In the data rows, 128 means zero.
Every row has a hidden score. In each pair, how much higher is the second row's than the first's? 15 means about the same, 30 much higher and 0 much lower. The score is a weighted sum of the row's numbers plus the product of two more (or one squared), each taken from its middle value.
[113 114 108 150  98 145 103  96  94 139 119 108 101 128]
[128 129 131 100 136 125 165 160 150 120 117 126 144 120] 14
[114 133 156 100 123 122 148 140 145 132 124 132 141 128]
[126 136 138  99 127 126 162 147 143 119 123 138 142 124] 17
[157 107  93 172 137 108 112  97  89 113 102 103 137  97]
[102 142 155 106 125 119 139 130 149 132 124 126 137 133] 19
[161 153 130 157 130 124 114 117  84 130  99  95 132  92]
[144 109  89 165 128 111 113  97  85 115 108  94 132  97] 7
[114 137 150 108 128 123 147 136 147 124 124 133 134 129]
[126 130 138  97 129 124 165 152 139 124 114 132 142 126] 15
[151 110 123 173 145 101 114  85  88  98 124 105 148 106]
[117 124 149  99 115 119 149 139 151 128 116 133 140 126] 17
[126 124 131 103 128 126 166 150 143 123 112 137 143 121]
[177 126 102 170 158 114 122 105  82 113 116 113 154 104] 13
[152 118 123 171 153 103 110  85  94 105 125 109 148 106]
[126 126 131 103 130 127 172 154 146 133 113 130 142 120] 18
[121 130 138 106 121 129 154 144 144 125 116 136 138 126]
[113 137 149 102 122 119 148 132 143 130 125 134 135 125] 16
[152 129 102 168 135 110 110 102  88 118 106  97 138  95]
[131 121 123 105 135 130 180 159 147 120 120 138 145 124] 15
[104 152 185 108 108 114 101 113 157 141 131 125 128 135]
[161 111 103 175 145 111 121  93  85 106 110 102 145 105] 18
[135 135 122  96 139 129 172 159 143 123 120 133 148 125]
[121 125 143 103 129 124 151 148 144 130 120 132 144 129] 11
[107 136 155 103 118 119 133 122 151 126 131 128 127 134]
[217 132  44 185 153 255  40 210 180 216 236 243   1 255] 18
[103 136 174 100 114 119 122 117 150 138 129 126 131 134]
[107 143 156 107 119 121 128 120 156 129 123 135 133 131] 15
[138 107 142 170 150 105 114  80  95 100 132 108 149 109]
[102 139 158 110 107 118 129 121 152 130 126 131 136 132] 18
[205 138  46 184 149 248  42 209 179 217 217 234   9 248]
[120 127 141  97 127 123 159 147 149 127 123 137 142 123] 10
[ 54 149 119 135 120 119  92 154  88  55 163 159 129 129]
[122 134 152  99 124 124 149 147 144 133 125 126 141 127] 25
[150 121 100 163 126 118 114 103  89 115 102  97 131  96]
[181 121 106 170 162 114 126 108  87 105 115 111 155 103] 12
[128 129 131 100 128 128 170 157 143 121 115 132 143 124]
[132 127 120 103 130 129 178 158 147 124 114 129 148 121] 15
[140 142 112 159 113 134 100 111  91 136 118  93 116 114]
[130 128 122 104 125 129 174 150 145 123 122 135 143 120] 12
[100 137 172 112 111 117 129 124 153 138 121 129 134 128]
[145 122 121 171 143 101 111  87  94 105 125 106 142 105] 17
[129 111  94 161 125 121 106  93  83 120 100  93 126 102]
[133 131 122 102 132 130 171 158 145 130 118 133 141 124] 17
[255 148  36 204 184 255  21 255 211 250 255 255   0 255]
[129 126 139 104 128 125 165 154 143 124 114 136 139 123] 9
[140 113 119 165 143 101 104  77  95 104 121 105 142 104]
[100 117  88 149 105 141  93  91  87 136 124  93 111 123] 17
[137 129 144  97 124 126 164 150 148 130 116 136 141 122]
[179 135 105 170 148 111 120 113  86 112 110 112 155 100] 13
[103 140 169 102 109 116 133 108 152 128 126 126 130 130]
[117 130 159 103 131 121 144 134 153 124 127 123 138 129] 15
[119 123 139 101 125 124 159 138 147 132 124 132 139 123]
[130 120 119  99 129 129 177 158 137 129 119 127 147 123] 16
[110 118  69 156 115 121 100  84  90 124 123  76 120 118]
[112 135 157 101 122 122 145 137 145 130 125 138 136 128] 16
[121 128 150 105 128 124 153 134 149 125 116 134 141 126]
[150 114 121 172 142 103 118  82  89 109 113 104 145 107] 13
[110 139 156 102 126 123 140 129 147 128 121 126 137 130]
[130 130 131 103 135 130 166 151 139 128 111 138 140 125] 15
[147 126 114 164 127 123 105 101  84 123 100  94 124  99]
[104 137 168 101 115 118 144 120 148 122 122 131 135 128] 13
[106 110  98 157  99 148  96  90  93 137 122 104 103 128]
[115 140 151  99 129 120 144 139 146 127 126 130 135 127] 16
[121 129 143  99 130 124 154 149 155 129 128 129 139 124]
[113 127 161  95 114 120 136 126 143 128 131 129 138 128] 13
[119 131 137 100 130 123 159 145 147 131 118 131 137 121]
[108 132 148 102 121 120 138 128 146 130 119 131 138 132] 13
[ 98 106  95 152  96 147  96  90  96 142 131 101 103 132]
[156 128 104 163 135 107 117 101  90 111 113  99 136  97] 17
[246 137  36 197 177 255  21 245 204 236 252 255   0 255]
[107 138 157 106 121 115 138 136 152 128 127 122 134 127] 13
[206 132  51 180 146 240  41 192 175 207 215 225  10 242]
[104 145 166 109 111 117 121 119 155 137 128 120 127 134] 10
[148 124 104 163 132 117 112 112  85 123 103  97 132  95]
[130 119 127  97 125 124 180 159 142 123 121 136 145 121] 13
[124 127 131 101 133 127 170 149 149 127 123 136 144 122]
[117 131 135 109 126 123 152 146 140 130 114 125 141 129] 15
[117 127 143  99 130 123 143 137 153 125 119 126 137 126]
[106 108  93 154  93 145  97  96  96 143 120 100 107 125] 12
[113 142 156 101 118 120 139 134 149 131 126 134 133 129]
[136 123  76 151 106 179  84 135 120 156 169 149  71 173] 20
[132 130 121 102 142 129 176 160 133 119 116 140 142 124]
[118 130 143 103 119 121 145 140 151 132 120 130 139 129] 10
[132 118 128  95 125 129 182 153 144 130 113 138 145 118]
[152 113 134 173 155 106 117  85  90 104 127 109 145 105] 11
[ 99 135 166 102 119 118 130 128 153 137 125 135 132 128]
[145 125 121  99 131 130 193 161 136 127 109 138 149 117] 20
[144 115 114 165 145 100 108  82  87 104 121 101 137 105]
[175 137 100 174 148 111 121 105  81 111 118 109 155 103] 15
[121 136 144 104 118 123 154 136 141 131 120 132 139 128]
[122 123 138  98 122 122 159 137 145 128 126 133 146 123] 12
[104 139 160 105 125 120 129 121 152 127 125 130 132 131]
[116 127 156  98 117 120 150 137 154 136 125 134 137 124] 12
[123 135 111 151 111 140 104 101  95 150 114  91 114 117]
[162 114  86 156 124 201  79 147 139 177 174 169  54 187] 17
[135 117  81 145 103 176  78 128 120 165 156 145  76 166]
[117 138 139 103 127 123 154 139 149 130 117 130 141 129] 14
[155 122  71 155 114 200  62 155 134 186 179 177  55 191]
[107 139 170 107 113 118 123 122 150 134 131 134 132 130] 11
[104 121  71 162 116 128 100  89  89 123 121  81 120 122]
[121 112  86 156 113 126  98  91  94 118 119  84 116 112] 16
[255 141  34 203 183 255  19 249 219 246 255 255   0 255]
[117 144 153 107 126 122 146 144 140 124 115 138 140 125] 9
[ 91 142 168 101 117 115 113 117 150 126 132 126 129 133]
[109 135 160 106 114 117 134 125 150 129 133 128 129 126] 16
[100 139 158 110 121 123 135 118 149 135 124 131 131 134]
[120 128 145 106 125 123 158 137 147 124 128 132 139 125] 14
[167 111 110 173 151 108 120 102  87 102 113 113 151 104]
[159 136 107 162 136 116 111 113  79 119 101  99 132  94] 22
[143 115 118 103 138 130 187 170 142 125 110 138 146 118]
[125 131 129 100 132 127 169 149 148 131 116 134 142 124] 17
[117 138 159 106 117 121 134 130 149 131 131 119 133 131]
[106 143 159 100 122 117 141 123 149 132 125 129 134 127] 16
[106 134 161  99 124 112 129 133 145 136 125 128 134 128]
[113 137 141 112 124 121 137 138 147 133 126 131 136 126] 15
[158 116 114 166 144 105 117  95  87 108 119 113 144 105]
[109 138 164  98 118 122 131 129 156 135 125 129 134 131] 18
[102 138 149 178 174  99 126  88  61  99 160 109 145 104]
[ 99 145 164 113 121 117 132 134 147 135 124 124 135 130] 27
[ 98 115  64 155 104 132  95  91  93 124 127  85 108 125]
[153 106 127 174 150 103 113  82  95 107 118 105 144 101] 15
[144 125  99 165 128 117 114 107  87 121 106  94 131  97]
[172 120 111 166 153 109 122  96  81 111 122 111 148 105] 9
[130 103  90 167 124 121 106  87  88 123  99  90 125 102]
[ 61 127  73 162 119 157 107 139  70 148 121  85  87 145] 28
[171 147 117 162 134 117 119 122  78 115 104 108 141  93]
[137 118 119  95 127 129 186 164 144 133 126 134 147 116] 13
[162 109 113 169 158 105 112  92  92 105 119 110 145 102]
[169 113 106 146 121 199  75 129 148 173 167 176  57 174] 21
[123 124 147 106 123 123 156 149 146 126 116 139 140 125]
[114 121 101 152 107 141 105 104  96 131 122  93 111 116] 21
[115 139 150 102 121 120 150 136 147 131 122 129 134 129]
[108 130 164 102 115 120 129 125 155 129 128 127 132 131] 11
[124 134 140 106 122 123 156 148 147 126 117 130 137 128]
[113 135 155 101 130 123 142 138 147 128 129 131 136 125] 14
[129 122 128 100 132 128 179 155 138 119 112 136 148 122]
[101 136 164  99 122 118 130 110 149 132 131 134 134 129] 15
[123 105  82 158 117 130  94  88  85 125 111  85 117 115]
[158  99 118 169 149 102 115  88 101 101 119 110 150 107] 10
[132 127 127 107 133 123 172 157 143 125 120 139 147 121]
[112 133 160 109 123 116 132 126 145 134 128 130 134 133] 15
[146 111  99 173 141 104 115  91  86 107 122  97 144 101]
[124 134 146 105 126 123 150 141 142 126 117 129 136 128] 18
[106 130 150 106 114 120 144 128 151 124 117 125 137 126]
[127 136 144 105 127 124 148 139 146 130 124 134 137 128] 16
[135 125  96 161 123 126 108  98  86 124 106  95 121 105]
[118 139 138 101 127 124 151 147 147 124 121 134 136 125] 14
[114 136 153 106 122 119 141 129 150 130 123 128 136 127]
[252 146  27 197 182 255  17 255 203 240 255 255   0 255] 16
[125 129 132 103 129 124 167 152 141 118 110 129 142 121]
[112 132 154 102 120 119 141 131 151 131 121 125 138 131] 12
[125 116  76 160 125 119  99  86  86 122 112  88 124 104]
[130 116  97 156 121 128 107  98  85 129 119  76 122 110] 22
[116 129 144 106 126 125 162 140 144 136 118 137 143 124]
[106 132 163  96 120 115 133 117 148 124 133 128 131 129] 17
[ 98 145 181 107 110 111  98 110 158 131 128 132 130 134]
[114 138 144 100 128 126 152 137 142 132 121 129 139 127] 23
[133 127 142 101 124 125 163 146 144 131 113 137 143 121]
[113 134 151 100 113 118 141 132 154 130 124 127 135 125] 14
[108 149 165 106 115 118 124 122 148 129 129 128 133 134]
[123 135 149 100 131 122 153 136 148 126 116 134 140 127] 16
[174 111 125 177 152 111 114  99  90 108 121 114 151 104]
[105 145 168 100 113 118 125 126 158 128 137 128 135 128] 18
[131 107  86 165 126 117 109  86  91 115 106  91 131 104]
[122 128 154 102 133 124 145 145 145 122 119 126 142 128] 15
[116 132 157 106 115 122 139 125 150 136 126 131 135 125]
[125 131 148  96 122 125 154 142 145 125 123 128 138 122] 18
[105 146 157 105 115 118 136 124 148 129 131 131 128 133]
[150 106  89 172 135 106 114  94  84 119 116  96 138  97] 9
[101 144 162 111 114 118 133 124 147 132 125 130 129 129]
[122 128 144  99 127 125 161 150 151 120 123 136 139 123] 14
[114 136 138 100 126 125 157 145 144 125 119 130 142 128]
[132 124 121 104 138 128 171 161 143 116 118 142 146 125] 13
[141 107  83 165 134 112  98  89  93 114 107  97 135 101]
[186 131  57 171 138 232  52 188 163 195 213 214  28 228] 24
[134 124 136 103 130 125 176 152 140 119 117 133 140 121]
[117 132 143 104 121 123 150 136 151 122 118 131 133 128] 16
[209 120  73 174 154 245  44 192 176 212 219 230  14 233]
[123 134 142  99 126 122 162 147 141 120 126 132 140 125] 14
[159 103 110 170 152 109 115  94  91 106 117 110 148 104]
[152 115  94 171 145 107 109  94  85 112 111 101 136  98] 19
[113 136 152 100 118 121 143 147 148 125 115 128 140 125]
[173 121 101 162 158 112 119  99  80 107 115 115 153 105] 13
[114 136 153 103 127 122 144 134 146 134 124 129 136 126]
[132 124 130 103 126 126 168 156 142 123 120 131 142 126] 15
[119 130 146 100 115 121 152 141 150 126 115 135 138 125]
[107 137 152 108 122 119 135 138 152 130 126 131 134 130] 15
[133 118  85 175 132 116 105  85  89 112 106  89 130  99]
[ 55 128  74 154 122 145 106 133  69 141 127  84  93 141] 22
[108 114 100 152  96 144  99  93  89 137 129 103 101 125]
[186 130 107 167 151 107 122 111  90 116 118 112 150 104] 11
[157 104 115 171 142 104 110  80  89 103 118 104 140 100]
[115 138 145  99 124 122 145 140 145 128 123 127 134 128] 20
[129 125 143 101 130 125 162 149 143 125 126 134 139 124]
[127 135 140 104 124 123 160 145 148 129 121 135 139 125] 16
[111 132 149 100 131 121 137 146 148 124 124 135 136 126]
[133 127 122 104 134 129 181 157 141 118 117 131 144 125] 19
[100 144 165  99 108 115 124 125 153 135 131 127 133 131]
[ 98 149 177 109 116 112 111 116 148 124 127 130 127 139] 19
[115 136 142  97 118 122 154 137 153 127 124 132 139 128]
[114 130 160 103 118 120 136 124 151 129 131 130 138 127] 12
[101 135 157 100 122 119 137 125 144 128 128 128 135 130]
[116 136 142 106 123 124 148 145 141 132 117 137 143 128] 13
[132 116  95 164 119 128  99  99  87 130 114  85 117 105]
[125 126 145 108 128 125 154 151 152 130 116 128 141 121] 13
[127 129 134  98 125 125 163 144 140 124 115 131 138 126]
[111 114 101 186 173 107 130  88  59 118 146 115 144  95] 9
[120 127 140 105 120 125 152 148 148 127 115 139 135 128]
[142 126  64 148 109 185  71 146 119 167 171 148  65 181] 21
[124 129 146 106 123 125 153 150 151 118 118 138 143 127]
[107 146 169 104 116 115 130 123 157 134 135 127 135 135] 16
[126 128 139 100 127 121 150 149 145 127 116 132 142 125]
[149 122  98 168 129 114 110 106  89 121 110 101 131  94] 16
[156 117 128 168 153 104 121  82  92  97 123 110 146 112]
[139 115 124 101 138 131 184 166 139 122 114 137 147 117] 18
[145 106  85 165 125 112 108  91  87 114 104  90 131  99]
[134 119 117  99 136 131 176 163 139 119 107 135 149 119] 17
[114 141 155  95 124 123 143 140 145 129 129 124 141 127]
[125 128 140 111 132 124 165 147 147 126 125 134 140 126] 16
[ 94 115  63 145  88 147  96 106  90 137 147  99  97 143]
[121 127 138 102 123 125 154 140 146 127 122 134 140 125] 12
[105 140 157 107 117 117 134 127 157 126 125 133 134 129]
[111 114  78 140  89 151  89  95  94 143 134 104  99 139] 18
[ 93 116  79 152 100 141  97  96  81 130 122  88 110 132]
[115 139 143 113 129 122 147 142 140 122 122 133 139 126] 14
[166 111 112 175 146 109 117  99  93 107 120 110 139 102]
[109 132 157 107 126 121 136 135 151 131 133 130 139 131] 14
[128 126 131 104 134 127 168 152 146 126 117 132 138 122]
[130 131 131 101 132 127 169 157 140 121 117 136 136 124] 15
[137 121 126  97 123 126 184 164 141 124 110 139 145 116]
[108 140 170 108 119 116 115 121 149 129 136 132 128 132] 13
[129 128 143  99 130 123 157 142 146 127 114 126 138 127]
[114 133 144 103 123 118 144 140 147 129 116 131 142 129] 11
